In the data rows, zero lies at 4.5, halfway between 4 and 5.
Here are some points, each followed by its number:
[2 6 3 3 4 3 6 2 4 5 2 2 5 5 2 5] 0
[5 4 6 4 7 4 4 9 4 4 7 4 6 2 1 5] 1
[3 5 4 4 8 2 6 4 4 3 7 6 4 6 1 8] 2
[4 3 1 6 5 5 3 4 4 2 7 3 6 5 5 4] 3
[6 2 5 6 4 8 4 7 6 0 6 5 7 6 6 4] 4
[5 5 4 6 6 3 4 4 5 4 5 7 5 7 7 5] 5
[3 2 1 6 3 7 4 1 4 1 6 4 6 3 6 5] 6
[2 4 4 3 8 0 5 5 3 3 9 5 3 5 0 6] 7
[4 4 5 5 5 3 4 7 5 3 4 4 5 7 4 4] 8
[4 4 2 6 4 5 4 3 6 3 4 3 5 4 6 4] 9
[3 5 5 3 5 3 5 6 3 5 3 6 4 4 0 6] 10
[3 4 4 6 3 4 6 5 7 5 3 3 3 5 9 5] 11
[3 3 5 4 4 4 3 6 5 4 2 3 6 6 3 3] 12
[7 4 3 4 5 5 4 0 1 5 6 7 4 3 4 4] 13
[4 5 3 6 7 3 4 3 4 3 6 4 6 6 4 6] 14
[6 4 8 5 6 3 3 8 5 4 3 6 5 5 2 2] 15
[6 3 3 5 6 4 3 4 4 2 7 3 7 5 2 3] 16
[4 5 4 5 3 7 5 4 6 6 2 2 4 5 7 3] 17
[6 4 6 4 6 3 4 7 3 5 5 7 6 5 1 6] 18
[2 3 1 4 6 5 7 0 5 3 4 3 7 4 4 5] 19
[4 7 8 4 8 1 3 5 8 5 4 3 8 5 3 2] 20
[3 3 4 4 6 6 5 6 6 5 3 3 7 3 3 4] 21
[6 3 5 7 3 9 2 9 6 3 8 1 5 4 6 3] 22
[6 4 2 5 8 4 3 2 1 5 9 5 4 2 3 5] 23
[5 5 6 4 3 5 5 6 3 5 2 7 4 3 5 7] 24
[4 3 3 3 3 7 3 3 5 6 3 2 4 3 4 2] 25
[4 5 3 4 1 6 4 0 6 6 1 3 4 4 7 3] 26
[5 3 4 5 5 4 3 6 3 3 6 7 3 4 3 6] 27
[5 3 5 6 5 5 4 9 7 4 6 4 5 5 7 4] 28
[7 6 6 3 3 2 8 1 3 6 5 8 2 6 4 7] 29
[5 5 3 6 6 4 4 4 4 3 6 6 7 6 6 5] 30
[5 4 4 5 7 2 4 3 2 3 6 6 6 6 3 4] 31
[4 4 5 4 7 4 4 9 4 4 7 4 6 2 1 5] 32
[4 6 5 2 3 5 7 2 0 6 2 6 3 2 3 6] 33
[5 7 5 4 3 4 6 2 2 7 3 7 3 5 6 7] 34
[3 3 1 4 7 2 6 1 1 3 8 5 4 5 0 7] 35
[5 6 6 6 5 2 4 7 8 5 4 5 4 6 8 3] 36
[6 7 7 7 2 5 3 8 9 4 3 3 5 6 9 4] 37
[1 3 1 5 6 6 7 2 5 2 6 3 7 4 5 6] 38
[5 5 3 6 6 7 5 3 4 4 4 5 5 2 7 5] 39
[7 5 8 6 4 4 4 8 4 5 6 7 5 3 5 6] 40
[4 5 6 2 6 2 6 6 3 5 6 5 3 5 0 6] 41
[3 5 2 6 5 5 5 4 2 3 6 5 4 5 5 8] 42
[6 2 6 3 6 4 5 6 2 2 5 7 6 7 2 4] 43
[3 3 0 4 7 2 6 0 2 3 7 5 3 5 1 6] 44
[5 3 1 6 4 5 3 4 6 2 6 2 6 6 6 4] 45
[1 5 3 4 6 2 6 1 5 5 4 1 5 5 4 4] 46
[3 4 3 7 2 6 5 5 4 2 4 4 4 5 7 6] 47
[4 3 4 4 6 4 5 6 5 3 5 6 5 7 4 5] 48
[2 5 4 3 4 5 7 2 5 4 4 4 4 4 4 6] 49
[3 5 4 2 4 6 5 2 3 5 2 4 6 2 3 6] 50
[4 3 1 3 5 4 5 0 1 5 6 3 1 3 4 3] 51
[5 2 4 3 6 6 4 5 5 2 5 7 8 4 4 3] 52
[5 6 7 2 5 3 4 6 1 7 2 7 3 1 1 5] 53
[5 6 8 5 0 7 4 8 6 6 0 5 4 4 8 5] 54
[3 5 3 7 3 6 5 4 7 2 6 5 5 6 8 7] 55
[4 6 6 5 3 3 6 3 7 6 2 5 3 5 9 3] 56
[4 6 4 5 5 4 5 2 4 4 3 7 5 5 7 5] 57
[4 6 5 3 3 2 5 4 4 6 1 4 2 7 3 4] 58
[3 2 4 4 6 7 4 4 5 1 5 4 9 4 4 5] 59
[5 4 1 5 4 5 6 0 6 6 7 2 3 4 8 3] 60
[6 4 6 4 3 3 3 9 3 4 3 7 5 5 0 5] 61
[5 4 4 3 3 8 3 4 5 7 3 2 5 2 4 1] 62
[4 5 4 5 6 3 4 4 6 5 5 3 6 3 4 4] 63
[5 4 6 3 4 4 4 7 3 6 2 5 6 4 1 4] 64
[7 5 8 4 3 5 2 9 6 7 3 5 6 7 0 4] 65
[4 5 5 1 6 2 7 2 3 5 5 5 3 5 1 5] 66
[5 6 7 4 2 8 4 5 4 4 2 6 5 3 6 6] 67
[7 4 7 6 3 6 3 9 6 4 5 4 4 5 7 3] 68
[4 2 5 4 5 5 4 6 5 2 5 6 7 6 4 4] 69
[5 6 8 4 0 6 5 6 3 6 0 7 2 3 7 6] 70
[9 3 8 5 3 7 1 8 5 5 6 4 5 5 5 0] 71
[2 5 4 2 8 3 6 4 3 5 6 3 4 3 0 6] 72
[2 5 3 4 5 6 6 4 6 3 5 4 6 4 3 7] 73
[3 6 5 5 3 4 4 7 5 5 3 4 6 4 2 5] 74
[4 3 2 7 4 4 5 4 4 0 9 3 4 7 8 7] 75
[2 3 0 5 6 5 5 0 6 3 6 2 8 4 5 4] 76
[2 6 3 4 6 4 8 0 5 4 5 5 5 5 3 7] 77
[6 5 6 5 5 5 4 6 1 2 6 7 5 4 4 7] 78
[4 5 6 4 5 3 4 6 4 4 3 4 5 4 2 3] 79
[6 6 6 2 5 2 5 8 4 7 4 7 3 5 1 5] 80
[2 5 3 6 4 4 5 6 5 6 3 3 5 4 3 6] 81
[6 4 3 5 2 6 3 3 6 4 5 2 3 2 6 3] 82
[5 4 7 5 4 6 3 8 5 3 3 4 6 4 6 3] 83
[5 3 6 3 7 2 4 6 3 4 5 7 5 6 2 4] 84
[3 4 5 2 5 4 6 5 4 4 4 5 5 3 0 6] 85
[1 5 2 3 4 5 7 0 7 7 1 2 5 3 6 5] 86
[2 4 1 6 4 5 4 2 7 3 5 1 6 4 7 5] 87
[4 5 4 4 5 6 5 7 4 6 5 3 4 3 2 4] 88
[4 6 5 7 5 3 3 7 8 5 5 3 4 4 6 5] 89
[4 4 1 5 4 4 5 1 2 6 7 3 0 2 6 4] 90
[3 4 7 4 5 5 4 6 7 4 3 4 6 4 3 3] 91
[5 7 8 5 8 0 2 8 7 5 7 2 8 6 3 3] 92
[3 3 3 4 7 3 5 5 4 4 6 5 5 5 2 6] 93
[7 5 7 4 6 6 4 6 2 5 3 8 5 3 5 4] 94
[7 8 8 4 3 5 6 8 9 9 5 3 2 6 9 4] 95
[5 6 6 2 4 3 5 6 4 7 3 6 2 4 3 4] 96
[6 3 3 5 5 5 4 3 6 6 6 4 3 4 6 2] 97
[2 5 5 2 5 4 6 4 5 5 4 3 5 3 1 5] 98
[3 4 3 7 5 6 4 5 8 4 5 3 7 2 8 4] 99
[6 5 7 5 4 4 4 8 4 6 3 8 5 5 5 6] 100
[3 6 5 7 6 3 4 7 8 5 5 3 5 5 7 4] 101
[3 4 2 4 5 4 6 3 5 3 4 5 6 5 5 5] 102
[6 5 8 3 5 4 3 7 6 4 3 6 5 6 5 2] 103
[4 6 6 8 5 5 2 9 8 4 6 5 5 4 6 5] 104
[6 4 7 5 3 9 4 4 4 3 2 6 7 2 8 5] 105
[7 1 4 6 6 7 2 7 3 0 9 6 8 3 3 4] 106
[5 2 3 6 5 5 3 4 3 1 8 6 5 4 4 6] 107
[3 2 1 6 4 6 4 3 6 2 5 2 7 5 5 4] 108
[5 4 4 5 5 7 4 3 5 3 5 6 7 4 7 5] 109
[5 4 2 6 1 6 4 2 5 6 3 3 3 5 9 3] 110
[6 3 5 4 3 8 3 4 4 6 4 3 5 2 4 2] 111
[4 5 2 5 5 4 5 0 5 4 4 5 5 6 7 6] 112
[4 3 1 5 3 5 4 2 3 4 7 4 2 2 6 4] 113
[9 5 8 4 5 4 3 9 3 4 5 8 4 6 5 4] 114
[4 7 7 4 7 1 3 5 8 5 5 1 8 6 3 2] 115
[6 5 5 5 5 6 5 3 3 5 2 7 4 3 6 5] 116
[7 4 3 5 2 5 4 3 6 4 6 3 2 3 6 3] 117
[3 4 2 7 5 7 3 4 6 3 4 4 7 3 7 6] 118
[5 5 6 4 2 5 6 5 6 6 1 5 3 5 8 4] 119
[4 5 6 3 3 5 4 6 6 6 1 4 4 5 5 3] 120
[5 3 1 5 5 6 4 0 3 5 8 4 4 3 7 5] 121
[2 3 4 5 8 1 4 6 6 4 8 2 7 5 2 3] 122
[4 3 3 4 2 7 3 3 6 7 3 2 5 2 5 3] 123
[5 2 3 5 6 7 1 7 4 4 9 1 7 2 2 3] 124
[2 5 4 5 3 6 6 3 3 4 1 4 5 4 5 6] 125
[5 6 6 1 5 3 6 4 0 6 2 7 3 2 0 6] 126
[5 5 7 4 3 5 3 9 5 7 1 5 6 4 1 4] 127
[4 3 3 4 3 7 3 3 5 6 4 1 5 3 4 2] 128
[3 4 4 5 6 2 5 5 6 4 6 4 5 6 4 3] 129
[2 5 3 6 5 5 5 2 6 3 4 3 7 4 7 6] 130
[6 3 6 5 4 3 5 8 3 2 5 6 3 7 2 5] 131
[4 5 3 5 7 6 5 0 3 5 4 6 6 2 6 5] 132
[5 7 8 5 8 0 2 8 8 4 8 2 8 7 2 3] 133
[8 4 8 5 5 1 4 9 0 3 6 9 2 7 2 5] 134
[7 5 7 2 5 4 6 4 0 5 2 9 3 3 1 6] 135
[4 2 3 5 6 6 5 5 5 2 6 5 8 4 4 4] 136
[4 5 6 3 5 3 6 6 5 4 4 6 3 5 2 5] 137
[3 7 4 6 3 3 7 2 8 6 2 3 2 6 9 4] 138
[4 5 4 6 7 3 5 6 8 4 7 4 5 7 6 4] 139
[6 6 6 3 2 6 5 3 0 7 1 8 1 3 5 6] 140
[7 4 7 3 7 1 4 9 4 5 6 7 3 6 1 4] 141
[2 5 2 4 4 5 8 0 6 5 2 3 5 5 7 5] 142
[4 5 6 3 4 4 5 7 6 6 1 5 3 5 4 4] 143
[4 6 6 7 4 2 3 8 8 6 5 5 3 6 8 4] 144
[9 4 6 5 3 4 2 8 4 5 7 4 4 6 4 1] 145
[6 5 5 2 5 3 6 3 4 4 3 6 4 7 4 4] 146
[6 4 6 3 4 4 5 7 2 3 4 6 6 5 1 5] 147
[5 6 5 4 3 3 7 2 3 7 3 7 3 4 5 8] 148
[2 3 3 3 8 1 6 4 3 3 9 5 4 6 0 6] 149
[7 6 8 4 5 4 4 7 0 5 1 9 3 2 1 5] 150
[4 5 4 4 5 5 4 3 4 4 3 5 6 4 4 5] 151
[5 4 6 8 3 5 3 9 7 6 4 4 6 5 3 5] 152
[3 6 4 6 5 4 6 2 3 3 5 4 3 5 6 8] 153
[5 2 4 5 4 8 1 6 5 5 6 2 6 3 3 2] 154
[6 6 6 4 4 6 4 4 5 5 1 7 4 5 9 4] 155
[5 4 2 7 4 7 3 2 4 4 8 4 4 2 9 6] 156
[6 5 7 5 4 6 4 7 4 6 3 7 5 4 5 6] 157
New points follow, each followed by the number of its nearest point above.
[5 3 3 4 4 4 6 0 2 3 6 6 3 5 3 4] 13
[4 5 6 8 2 5 3 9 8 6 5 3 7 6 3 5] 152
[4 6 7 5 0 7 4 7 6 6 0 4 4 4 8 5] 54
[4 4 5 8 4 6 4 6 5 4 4 5 5 4 8 6] 47
[4 5 7 4 4 4 3 9 5 7 1 5 6 3 0 5] 127
[6 3 4 3 5 5 3 3 1 6 6 5 3 1 4 3] 13
[8 7 9 4 4 6 4 9 9 8 3 5 3 6 8 3] 95
[3 5 4 5 3 7 7 3 7 5 1 3 4 3 7 4] 17
[7 4 3 4 7 3 2 3 1 5 9 5 3 3 4 5] 23
[8 4 6 4 3 4 2 8 3 6 7 4 3 7 2 1] 145
[5 4 7 3 5 5 4 6 6 3 4 5 5 6 5 3] 103
[4 4 3 6 7 5 3 4 4 3 7 4 7 5 4 6] 14
[9 3 7 5 6 4 3 8 2 3 6 8 6 5 4 4] 114
[6 2 4 3 3 8 3 3 2 5 5 4 5 2 3 2] 111
[8 5 8 6 2 4 3 9 6 5 3 6 3 7 6 4] 68
[5 5 7 3 6 4 4 6 0 6 2 7 4 1 1 6] 53
[7 5 5 5 5 5 3 5 6 6 5 5 3 4 7 2] 97
[4 3 1 4 3 5 6 2 5 5 7 0 3 5 7 3] 60
[5 4 4 6 5 4 4 6 4 3 6 7 1 5 5 7] 27
[9 6 9 4 5 6 4 9 9 5 6 4 5 5 6 2] 68
[6 4 3 7 4 7 3 3 3 3 8 5 4 3 8 5] 156
[4 3 4 7 5 3 4 9 7 3 7 4 4 6 7 4] 28
[3 6 5 3 2 8 6 1 3 4 0 5 5 3 8 6] 125
[6 3 7 6 5 8 3 9 6 3 4 5 7 3 5 3] 83
[5 6 6 2 1 6 7 2 5 8 0 5 2 4 7 5] 119
[6 4 4 4 1 8 3 2 7 4 6 3 6 1 6 2] 82
[5 4 3 6 5 4 4 6 4 3 6 7 2 4 4 7] 27
[2 6 6 4 3 4 3 6 6 5 3 3 6 3 2 4] 74
[5 2 3 3 4 6 3 3 2 5 6 5 3 1 4 3] 113
[6 6 6 4 2 5 4 4 5 5 1 8 3 6 8 4] 155
[6 3 3 4 6 5 3 4 6 6 8 4 4 4 4 2] 97
[4 6 3 7 4 6 5 4 3 2 6 5 5 5 6 8] 42
[2 4 4 4 8 2 5 5 5 5 8 2 6 4 2 5] 122
[4 4 4 5 5 6 3 6 5 3 5 5 7 4 6 5] 109
[4 3 5 6 4 4 3 8 5 3 5 3 6 5 4 4] 8
[5 5 8 4 5 4 3 7 7 4 3 5 4 6 5 1] 103
[6 4 6 6 5 5 3 9 3 1 7 6 5 6 1 5] 131
[5 5 6 4 8 1 5 4 6 5 6 5 5 6 5 3] 129
[6 5 7 4 4 3 4 9 3 6 4 6 5 6 0 4] 61
[6 3 4 6 4 7 4 3 6 5 5 4 4 4 8 2] 97
[7 4 6 4 5 6 4 6 3 4 3 8 5 3 6 5] 94
[3 6 6 3 6 2 3 7 6 6 3 4 4 4 2 4] 79
[5 2 5 4 6 4 4 6 4 2 6 6 7 6 4 4] 69
[4 4 5 4 5 4 6 2 5 2 4 5 6 6 5 4] 102
[3 5 4 4 3 2 6 4 4 7 2 4 3 6 2 6] 58
[2 5 2 3 3 5 8 0 6 5 1 3 5 5 6 5] 142
[3 5 5 4 3 4 5 5 3 6 2 6 2 2 4 7] 24
[7 5 8 5 3 5 4 9 6 6 2 4 4 5 8 3] 68
[5 3 5 4 6 2 3 7 4 3 6 7 5 7 3 4] 84
[7 5 4 3 5 6 4 0 0 6 6 6 3 3 5 5] 13
[9 3 7 5 4 7 1 8 5 5 7 4 4 5 6 1] 71
[7 3 5 6 2 9 2 9 6 4 5 2 6 4 6 3] 22
[5 4 2 5 4 7 6 1 7 7 5 3 4 3 7 3] 60
[3 6 6 5 8 2 3 4 9 5 6 0 9 5 3 3] 115
[2 5 2 5 5 5 5 0 4 5 4 4 6 5 6 5] 112
[8 7 9 3 5 5 6 9 9 8 6 2 3 5 9 3] 95
[7 4 7 6 3 7 4 9 6 5 4 3 4 6 7 3] 68
[3 4 5 6 2 4 4 5 6 4 1 3 6 6 5 4] 12
[3 3 2 3 6 4 4 2 3 3 6 4 5 3 2 6] 93
[5 3 2 6 7 3 2 4 5 2 8 3 8 5 2 4] 16
[6 5 7 3 5 3 5 8 4 6 5 6 4 5 3 4] 80
[8 5 7 6 1 5 3 9 6 4 3 6 4 7 6 4] 68
[4 4 8 4 7 3 3 7 5 5 4 6 5 4 2 3] 15
[3 5 4 5 7 3 5 4 7 5 5 3 6 4 4 4] 63
[6 4 7 6 6 4 4 9 5 2 9 5 3 6 3 4] 131
[3 5 5 3 5 3 5 6 3 4 3 5 4 5 0 6] 10
[7 6 7 4 5 2 5 9 5 6 4 7 1 5 2 5] 80
[4 3 6 5 4 7 4 8 6 4 4 4 7 4 7 4] 83
[3 6 4 6 6 6 4 6 9 5 4 3 6 2 7 4] 99
[5 4 1 5 4 6 6 0 6 6 5 3 3 5 8 3] 60
[7 5 3 4 1 6 5 1 6 5 6 4 2 3 7 2] 117
[5 5 4 4 5 4 5 3 4 7 2 6 3 4 5 5] 116
[9 6 9 2 5 6 6 9 8 6 5 5 6 6 5 2] 103
[5 5 4 8 5 2 5 7 8 2 7 3 4 8 7 4] 139
[4 5 6 5 4 4 5 7 5 3 6 4 4 5 4 6] 8
[9 5 9 4 4 3 3 9 3 6 4 9 3 7 4 4] 114
[4 4 4 4 7 3 4 6 4 4 7 6 5 5 2 5] 93
[4 5 4 5 5 4 5 3 4 6 4 5 5 4 5 6] 151
[6 2 4 7 5 7 4 7 6 0 7 6 7 6 7 3] 4
[5 5 4 6 6 5 3 6 1 1 7 6 5 5 3 8] 78
[5 4 5 4 6 4 5 4 1 2 5 7 5 4 2 7] 78
[3 4 3 5 7 2 5 5 6 3 7 3 5 6 3 4] 129
[2 4 4 4 5 3 6 5 6 5 5 3 4 3 2 5] 98
[5 4 3 4 2 5 4 2 3 7 3 3 2 5 2 3] 25
[3 2 0 5 6 4 6 0 2 1 7 5 4 4 3 6] 44
[3 5 4 8 5 5 4 5 9 4 5 3 6 4 9 4] 99
[6 5 4 2 4 6 4 0 0 6 4 6 3 3 5 4] 13
[4 6 4 5 4 4 7 1 2 4 3 5 3 5 5 7] 153
[7 5 7 3 2 6 4 7 5 7 1 5 3 6 5 2] 120
[2 6 2 4 6 3 8 0 5 3 7 3 4 6 4 8] 77
[2 5 4 4 4 3 7 3 6 5 3 5 2 5 5 6] 49
[4 3 1 7 4 5 4 4 6 2 6 3 6 6 7 3] 45
[5 6 7 4 2 7 4 5 4 4 2 5 5 3 7 6] 67
[3 3 4 5 9 1 4 7 5 4 9 3 7 6 2 4] 122
[6 5 7 2 4 5 5 6 1 6 1 7 4 1 2 5] 53
[5 4 7 5 2 5 6 6 6 5 2 5 4 5 8 4] 119
[4 4 5 6 5 3 2 8 6 4 5 3 6 5 3 3] 8
[6 5 8 4 4 4 4 7 6 5 2 5 4 6 5 2] 103
[7 5 5 2 4 5 4 0 0 6 5 8 3 3 5 4] 13
[2 5 2 3 4 4 8 0 5 4 2 4 5 6 5 5] 142
[7 7 7 2 3 3 7 0 2 6 3 7 3 6 4 7] 29
[6 4 5 2 3 7 3 0 0 5 4 7 4 3 5 3] 13
[4 4 1 5 4 6 4 0 2 5 7 3 5 3 7 5] 121
[8 6 9 3 6 6 5 9 8 7 5 4 5 6 5 2] 103
[4 3 0 6 4 5 5 0 3 1 7 4 5 5 6 6] 6
[5 3 2 6 6 3 4 5 2 1 9 6 4 5 2 5] 107
[4 5 4 5 4 5 5 6 5 6 4 2 4 6 5 3] 17
[3 5 4 6 2 5 6 4 7 5 1 4 3 5 8 5] 11
[5 3 7 4 6 4 3 9 4 4 4 6 5 4 3 2] 15
[6 3 3 5 1 7 3 2 7 4 7 2 5 1 6 2] 82
[6 4 3 2 4 3 6 0 0 7 5 5 0 5 4 3] 51
[2 5 3 4 5 5 6 4 6 3 5 4 6 4 4 6] 73
[4 8 6 4 6 4 5 4 8 7 3 5 6 3 6 4] 63
[5 5 2 5 4 4 4 1 3 7 7 5 0 5 7 4] 90
[4 4 2 4 4 7 4 0 2 5 5 4 4 3 7 4] 121
[4 2 4 8 4 5 4 8 8 3 5 3 6 5 8 4] 28
[3 5 4 5 5 4 3 5 5 4 5 5 4 5 7 6] 5
[7 6 4 3 5 4 6 2 3 8 2 6 1 6 7 4] 34
[7 5 4 6 1 6 5 5 8 4 9 3 2 4 9 4] 117
[5 6 6 5 5 3 4 5 7 6 4 5 4 5 8 4] 36
[7 3 6 4 4 5 1 7 4 5 6 4 5 6 3 2] 145
[2 5 3 5 7 2 6 3 7 5 5 3 6 3 4 4] 63
[4 4 1 5 6 7 3 2 3 4 9 3 5 2 6 4] 121
[5 5 5 5 5 1 4 6 6 6 4 5 4 5 6 3] 36
[4 3 2 5 7 4 3 2 4 4 8 2 7 4 2 4] 16
[7 4 3 5 1 5 4 3 6 3 8 3 3 5 5 2] 117
[3 4 5 5 5 6 4 6 5 2 7 3 5 4 3 7] 73
[4 4 6 4 5 3 4 7 2 4 4 6 3 5 0 5] 10
[3 5 3 4 6 5 4 2 4 4 3 4 6 5 5 5] 151
[5 4 5 6 4 7 3 4 4 3 5 6 7 4 7 5] 109
[4 5 6 3 5 4 5 6 5 4 5 4 3 4 2 5] 137
[3 5 3 3 5 6 6 0 1 4 3 5 5 3 3 7] 50
[3 7 3 6 2 2 7 2 8 6 2 3 2 6 9 4] 138
[3 6 4 4 6 4 4 3 8 6 3 3 6 3 6 3] 63
[3 6 5 3 2 5 7 2 1 7 0 5 2 3 5 7] 33
[6 4 3 3 8 2 4 3 2 4 6 6 6 6 3 5] 31
[3 5 4 4 4 4 5 4 1 5 3 6 3 2 3 6] 33
[5 6 7 5 5 2 4 5 7 4 5 1 8 6 5 2] 115
[6 6 7 6 4 3 4 7 7 4 4 5 5 6 9 3] 36
[3 5 4 7 6 5 3 6 8 3 5 2 7 3 7 4] 99
[6 6 6 6 5 4 5 8 1 3 6 7 3 5 5 7] 78
[5 4 4 5 6 4 3 5 3 3 7 6 4 4 2 6] 27
[5 5 4 4 6 6 6 1 2 5 2 6 4 4 6 5] 116
[6 5 5 6 5 5 5 4 1 2 5 7 5 6 6 7] 78
[5 4 4 5 1 7 4 2 6 6 4 2 3 6 9 2] 110
[6 4 4 3 4 7 3 0 1 5 5 6 4 2 5 4] 13
[5 7 7 4 6 2 3 6 8 5 5 1 8 6 5 2] 115
[4 4 4 3 0 7 6 0 5 7 0 3 3 5 7 3] 26
[6 7 7 2 5 4 7 5 8 8 5 3 3 5 7 4] 95
[3 4 5 5 5 5 4 5 7 4 4 3 6 5 5 3] 91
[4 5 6 3 5 5 5 7 6 7 1 5 3 4 4 4] 143
[5 4 6 6 3 4 2 9 7 3 3 4 6 6 5 3] 83
[4 6 6 1 2 6 6 2 2 8 0 4 3 2 5 6] 33
[4 4 6 1 6 2 6 5 3 4 5 5 4 5 0 5] 41
[6 5 6 5 6 3 4 6 2 2 7 8 4 4 4 7] 78
[2 3 1 5 6 5 6 3 5 3 6 3 7 4 5 6] 38
[1 5 2 3 5 5 6 1 2 5 3 3 5 2 2 7] 50
[8 5 7 5 2 7 4 5 4 5 1 8 4 4 9 4] 155
[5 5 2 5 7 3 3 3 1 5 9 4 2 4 5 6] 23
[2 6 2 4 3 3 7 0 3 4 4 4 2 6 7 8] 153
[3 5 3 6 3 5 6 5 5 6 5 4 2 2 7 6] 11
[4 5 4 5 7 2 5 4 6 5 5 4 6 3 4 4] 63
[6 5 7 3 5 4 4 6 4 3 4 7 5 7 5 4] 103
[5 7 7 5 4 8 6 7 9 8 4 1 5 4 9 4] 95
[3 5 5 7 6 4 3 9 7 4 7 4 6 3 5 5] 104
[5 3 2 4 7 2 4 4 1 5 9 5 3 1 1 4] 23
[7 3 5 5 4 5 2 6 4 5 7 2 4 5 3 2] 145
[4 4 3 6 5 3 6 6 6 5 5 4 4 6 5 5] 129
[5 4 2 5 4 6 6 2 6 6 6 3 3 5 8 3] 60
[5 3 3 4 4 4 4 3 4 6 6 3 3 5 3 2] 97
[4 5 1 6 3 5 4 3 6 4 3 3 4 4 5 5] 9
[1 5 4 7 4 6 6 7 5 1 6 3 2 5 6 8] 47
[4 5 4 4 3 7 5 5 6 7 2 3 3 4 5 4] 17
[5 5 4 7 5 7 4 6 3 1 6 6 6 4 5 8] 78
[2 5 5 5 4 6 3 9 6 6 3 4 6 3 2 7] 74
[3 2 0 6 7 6 5 3 3 0 9 6 7 3 3 7] 107
[4 4 2 5 4 5 4 2 7 4 4 2 5 5 5 4] 9
[5 4 5 6 5 4 5 6 2 1 6 8 4 5 5 7] 78
[4 4 6 5 5 7 3 8 7 2 4 4 7 5 6 2] 83
[5 2 1 4 6 3 5 1 1 4 8 4 2 3 3 3] 51
[4 5 6 5 3 4 5 5 3 6 2 8 3 4 5 6] 24
[3 4 5 4 6 2 4 5 6 5 5 4 4 6 3 3] 129
[4 4 6 5 4 7 4 8 8 4 3 3 6 3 7 4] 83
[4 6 6 7 5 5 2 9 8 4 6 4 5 3 7 5] 104
[4 5 6 2 7 0 5 5 4 5 6 4 3 5 1 4] 41
[5 3 2 5 6 4 5 2 5 6 7 4 2 5 5 3] 97
[5 4 0 4 4 6 5 0 3 5 9 3 3 3 9 5] 121
[5 6 6 8 5 5 2 9 8 4 6 5 6 3 8 4] 104
[4 4 3 4 5 3 6 3 4 3 4 6 6 6 4 5] 102
[7 3 6 4 4 3 2 7 3 6 8 3 3 6 3 1] 145
[1 6 4 4 3 5 8 1 5 5 3 3 3 4 5 6] 49
[2 4 4 5 5 5 4 5 7 5 5 4 5 3 5 4] 63
[5 5 7 3 4 5 4 5 1 7 1 6 4 1 3 5] 53
[8 3 6 4 5 3 1 8 5 5 8 3 4 7 3 1] 145
[9 6 8 3 4 4 4 6 1 6 5 9 4 6 3 5] 114
[3 4 1 6 4 5 5 1 6 4 5 1 5 5 7 5] 87
[4 4 5 4 5 3 3 6 4 4 3 5 6 4 1 3] 79
[2 5 3 3 4 6 7 0 1 5 2 4 5 2 4 7] 50
[1 4 4 4 4 4 7 3 5 3 6 3 3 4 5 6] 49
[5 5 5 4 6 5 4 5 2 2 5 7 5 4 2 7] 78
[4 5 4 3 0 7 6 0 4 7 0 3 1 4 7 3] 26
[3 5 6 2 7 0 5 5 4 6 5 4 4 4 0 5] 41
[8 4 3 4 5 5 4 1 0 4 7 7 3 4 5 4] 13
[6 4 8 5 4 4 2 9 5 4 3 6 5 6 3 4] 15
[7 4 4 6 4 5 2 5 6 2 6 3 6 6 6 3] 45
[5 3 5 8 6 2 2 9 5 2 8 5 4 8 1 6] 131
[2 4 3 2 7 3 6 4 4 4 6 4 5 3 0 6] 72
[6 6 5 5 5 3 5 5 2 4 6 7 5 5 3 7] 78
[4 6 5 6 4 3 5 5 4 4 3 6 1 6 6 7] 153
[4 6 7 3 2 4 4 9 6 9 0 5 5 5 1 4] 127
[8 4 3 5 2 4 4 3 6 4 8 4 3 4 6 2] 117
[6 3 3 5 6 6 4 2 6 6 6 4 5 4 6 2] 97
[5 3 7 5 6 5 3 9 5 5 4 6 5 3 3 3] 15
[4 4 5 3 7 3 3 2 2 5 5 5 6 4 1 5] 31
[5 6 7 1 3 3 6 7 4 8 2 6 2 5 3 5] 96
[4 5 4 7 5 5 5 4 3 2 6 6 4 5 5 8] 42
[6 3 2 6 5 5 4 3 6 6 7 3 4 5 7 2] 97
[5 5 7 4 3 4 5 8 5 5 3 5 2 5 4 5] 143
[4 2 4 5 6 6 4 5 5 2 6 5 9 4 4 4] 136
[6 5 7 4 5 6 4 5 3 6 1 8 5 2 4 4] 94
[5 3 2 4 5 6 5 2 6 7 6 4 4 3 5 3] 97
[3 3 1 3 5 4 5 2 2 6 6 3 3 1 3 4] 51
[3 3 0 6 3 7 5 0 4 2 6 4 5 2 5 6] 6
[5 5 1 5 3 6 7 1 5 6 6 2 2 4 8 4] 60
[6 4 7 3 5 4 4 4 1 6 3 8 5 3 2 6] 135
[4 5 4 5 5 5 4 6 2 3 5 7 6 4 2 8] 78
[5 5 7 4 2 6 4 9 5 6 0 6 5 5 3 4] 127
[3 6 4 5 3 4 5 5 3 5 2 6 2 4 6 7] 24
[5 4 6 4 4 5 5 2 3 5 1 6 8 4 3 5] 151
[2 4 4 6 4 5 5 6 5 5 4 3 6 4 4 5] 81
[4 4 4 3 5 6 6 1 2 5 2 5 6 2 5 5] 50
[5 4 4 5 6 3 3 6 3 3 7 6 2 3 2 7] 27
[6 5 4 1 6 4 4 0 0 7 6 4 5 2 2 4] 13
[9 6 9 3 4 1 2 9 1 5 6 9 3 7 1 5] 134
[6 3 4 5 3 6 3 6 5 6 5 3 3 6 6 2] 97
[9 4 7 5 6 2 2 8 3 2 7 9 6 8 5 3] 114
[5 6 8 3 2 6 4 9 6 8 0 5 5 5 2 4] 127
[6 5 6 3 5 4 6 3 0 3 4 8 4 5 2 7] 135
[4 5 6 1 5 4 6 3 0 6 2 6 4 2 1 7] 126
[3 4 2 5 4 4 4 3 6 5 4 3 4 4 5 4] 9
[2 4 3 4 6 3 5 4 6 6 5 3 5 3 3 4] 63
